0: tensor([491, 450, 550, 491, 541, 414, 602, 456, 536, 440, 530, 531, 478, 501, 428, 557, 493, 585, 528, 601, 576, 450,
        446, 627])
1: tensor([484, 463, 542, 487, 546, 437, 590, 452, 531, 445, 529, 521, 475, 489, 443, 551, 491, 581, 530, 587, 580, 441,
        445, 612])
2: tensor([439, 482, 496, 348, 547, 582, 584, 461, 478, 535, 470, 467, 462, 437, 545, 421, 507, 471, 506, 499, 366, 383,
        386, 539])
3: tensor([481, 457, 520, 473, 535, 484, 575, 457, 526, 482, 521, 507, 478, 472, 471, 530, 498, 562, 517, 573, 501, 448,
        420, 586])
4: tensor([467, 513, 502, 423, 525, 564, 558, 456, 492, 502, 491, 481, 468, 457, 507, 483, 521, 516, 488, 554, 414, 445,
        372, 563])
5: tensor([459, 500, 463, 365, 502, 636, 531, 459, 466, 624, 459, 554, 513, 500, 546, 479, 550, 520, 433, 550, 349, 447,
        305, 542])
6: tensor([483, 471, 470, 395, 467, 613, 540, 448, 467, 618, 471, 501, 513, 475, 516, 450, 552, 531, 442, 580, 374, 455,
        308, 573])
7: tensor([503, 454, 519, 499, 491, 482, 558, 452, 523, 470, 518, 530, 508, 491, 447, 535, 520, 596, 496, 621, 537, 487,
        392, 631])
8: tensor([506, 451, 496, 447, 460, 530, 560, 448, 500, 500, 489, 531, 538, 482, 476, 523, 542, 572, 455, 624, 437, 483,
        337, 630])
9: tensor([519, 433, 541, 527, 479, 434, 572, 451, 528, 451, 531, 530, 514, 482, 416, 582, 508, 622, 502, 641, 621, 492,
        414, 652])
10: tensor([522, 438, 543, 490, 467, 437, 597, 443, 519, 525, 508, 539, 523, 491, 413, 554, 517, 629, 480, 642, 593, 491,
        387, 654])
11: tensor([522, 419, 544, 460, 462, 444, 642, 426, 503, 529, 485, 559, 572, 500, 418, 584, 529, 612, 469, 637, 578, 471,
        364, 668])
12: tensor([512, 427, 550, 485, 488, 418, 627, 433, 519, 490, 504, 543, 523, 514, 408, 562, 516, 621, 497, 634, 605, 473,
        398, 656])
13: tensor([488, 413, 552, 372, 500, 475, 697, 425, 484, 637, 446, 533, 540, 560, 435, 520, 542, 604, 459, 610, 544, 421,
        349, 618])
14: tensor([463, 387, 553, 307, 508, 497, 724, 419, 482, 629, 422, 573, 500, 550, 474, 482, 552, 582, 446, 569, 504, 384,
        335, 600])
15: tensor([468, 414, 539, 378, 514, 479, 658, 447, 500, 574, 468, 496, 480, 508, 477, 524, 523, 572, 474, 572, 460, 417,
        382, 611])
16: tensor([490, 400, 561, 492, 517, 400, 602, 444, 541, 448, 527, 548, 485, 515, 422, 561, 498, 618, 500, 635, 637, 480,
        408, 662])
17: tensor([480, 418, 555, 457, 509, 427, 613, 448, 527, 479, 511, 523, 489, 521, 438, 541, 504, 620, 493, 628, 568, 476,
        384, 655])
18: tensor([454, 403, 547, 383, 503, 470, 616, 425, 500, 540, 476, 500, 499, 464, 483, 482, 519, 617, 444, 614, 539, 452,
        324, 652])
19: tensor([491, 416, 549, 500, 502, 423, 585, 445, 541, 428, 532, 521, 476, 502, 434, 553, 499, 616, 500, 631, 609, 486,
        407, 655])
20: tensor([471, 412, 542, 424, 461, 488, 593, 429, 505, 544, 489, 506, 516, 524, 479, 535, 516, 631, 456, 622, 539, 471,
        331, 661])
21: tensor([451, 409, 525, 323, 416, 574, 598, 415, 461, 680, 434, 535, 522, 549, 503, 471, 548, 601, 391, 620, 460, 458,
        233, 663])
22: tensor([463, 531, 489, 407, 591, 565, 572, 475, 485, 574, 483, 498, 466, 490, 502, 463, 527, 477, 537, 475, 353, 371,
        461, 495])
23: tensor([489, 474, 514, 493, 554, 482, 562, 468, 528, 464, 532, 519, 485, 484, 466, 525, 504, 523, 542, 557, 512, 444,
        466, 567])
24: tensor([489, 480, 505, 477, 545, 497, 554, 471, 524, 481, 525, 505, 489, 501, 478, 493, 513, 507, 533, 545, 470, 445,
        453, 554])
25: tensor([484, 522, 477, 454, 554, 561, 535, 476, 502, 526, 506, 508, 456, 447, 504, 465, 530, 461, 511, 532, 370, 448,
        426, 503])
26: tensor([495, 500, 499, 488, 541, 516, 534, 469, 516, 476, 522, 498, 485, 455, 471, 527, 526, 528, 518, 570, 424, 475,
        424, 553])

tensor([439, 613, 495, 560, 731, 434, 477, 588, 538, 433, 540, 522, 465, 480, 463, 526, 773, 357, 437, 585, 89, 768,
        468, 317]) --> 25 26 22
tensor([475, 313, 542, 409, 324, 506, 797, 356, 497, 519, 500, 517, 480, 502, 471, 523, 524, 556, 454, 622, 475, 475,
        411, 597]) --> 15 13 20
tensor([479, 485, 517, 474, 596, 466, 582, 478, 534, 450, 522, 508, 460, 482, 473, 505, 486, 486, 591, 478, 562, 345,
        558, 537]) --> 23 24 1
tensor([457, 590, 481, 436, 636, 556, 543, 510, 494, 486, 514, 464, 448, 497, 546, 485, 458, 358, 612, 361, 511, 299,
        600, 445]) --> 22 25 24
tensor([443, 542, 469, 371, 660, 589, 583, 501, 477, 618, 468, 521, 423, 501, 538, 427, 499, 333, 620, 349, 398, 227,
        621, 426]) --> 22 2 25
tensor([450, 353, 584, 397, 379, 438, 534, 419, 518, 563, 477, 534, 556, 542, 491, 491, 529, 770, 353, 708, 757, 559,
        264, 762]) --> 20 10 11
tensor([474, 654, 479, 584, 744, 442, 448, 615, 549, 329, 538, 467, 330, 533, 518, 452, 593, 245, 466, 427, 0, 825,
        536, 189]) --> 25 22 26
tensor([431, 662, 483, 580, 811, 428, 437, 651, 556, 406, 529, 491, 365, 526, 500, 462, 762, 222, 417, 487, 0, 914,
        502, 142]) --> 25 22 26
tensor([491, 867, 289, 659, 763, 738, 97, 765, 476, 479, 522, 433, 425, 450, 657, 436, 415, 0, 839, 0, 343, 180,
        999, 0]) --> 22 25 2
tensor([498, 315, 576, 418, 273, 488, 452, 417, 469, 688, 428, 538, 627, 538, 528, 529, 514, 910, 282, 736, 910, 600,
        224, 828]) --> 20 10 11
tensor([489, 506, 454, 437, 544, 608, 519, 492, 480, 523, 481, 481, 488, 469, 530, 509, 576, 452, 480, 547, 260, 460,
        369, 508]) --> 25 4 5
tensor([472, 969, 205, 698, 786, 854, 0, 838, 467, 556, 487, 457, 422, 425, 665, 381, 439, 0, 951, 0, 405, 0,
        999, 0]) --> 22 25 2
tensor([457, 319, 655, 401, 398, 288, 703, 415, 517, 562, 447, 555, 546, 564, 413, 559, 528, 813, 323, 727, 748, 630,
        229, 760]) --> 11 10 12
tensor([486, 608, 457, 522, 626, 554, 464, 545, 517, 457, 526, 509, 432, 444, 516, 466, 574, 360, 509, 492, 148, 567,
        452, 388]) --> 25 22 26
tensor([482, 629, 433, 505, 623, 591, 458, 537, 499, 477, 508, 496, 459, 468, 520, 486, 640, 362, 474, 526, 72, 604,
        388, 386]) --> 25 22 26
tensor([501, 599, 443, 624, 567, 524, 377, 563, 541, 420, 542, 516, 477, 482, 439, 553, 489, 407, 688, 388, 693, 288,
        735, 467]) --> 23 24 1
tensor([520, 342, 531, 502, 295, 468, 751, 366, 516, 473, 525, 519, 543, 496, 423, 574, 516, 627, 468, 651, 535, 499,
        406, 640]) --> 11 12 10
tensor([492, 644, 466, 600, 725, 458, 418, 618, 531, 347, 546, 431, 336, 502, 548, 410, 506, 199, 518, 334, 39, 770,
        629, 158]) --> 25 22 26
tensor([707, 423, 479, 544, 233, 567, 508, 421, 251, 681, 472, 464, 929, 497, 461, 649, 457, 753, 395, 666, 758, 527,
        271, 746]) --> 11 10 20
tensor([494, 503, 503, 545, 580, 466, 523, 498, 534, 402, 559, 487, 461, 452, 483, 529, 457, 455, 603, 464, 578, 411,
        578, 502]) --> 23 24 1
tensor([480, 483, 517, 464, 606, 470, 584, 475, 520, 463, 522, 505, 470, 489, 471, 526, 487, 471, 594, 470, 567, 335,
        563, 528]) --> 23 24 1
tensor([510, 469, 521, 521, 510, 466, 554, 456, 528, 438, 533, 519, 508, 493, 439, 562, 525, 579, 511, 617, 524, 490,
        425, 604]) --> 7 1 3
tensor([513, 458, 513, 502, 504, 483, 554, 460, 513, 497, 515, 521, 522, 506, 437, 554, 540, 576, 498, 615, 495, 480,
        409, 607]) --> 7 3 8
tensor([499, 895, 259, 720, 680, 763, 81, 758, 490, 523, 523, 464, 444, 419, 594, 426, 407, 41, 901, 0, 656, 35,
        999, 76]) --> 22 25 24
tensor([695, 356, 436, 561, 102, 664, 435, 368, 394, 616, 535, 496, 761, 388, 516, 576, 546, 667, 415, 674, 538, 528,
        303, 690]) --> 8 11 20
tensor([509, 363, 544, 485, 320, 464, 755, 362, 524, 488, 519, 523, 529, 492, 432, 556, 516, 588, 479, 643, 515, 492,
        411, 635]) --> 11 12 10
tensor([473, 574, 417, 482, 642, 642, 439, 579, 489, 519, 499, 503, 452, 436, 549, 460, 661, 324, 459, 494, 22, 601,
        398, 337]) --> 25 22 5
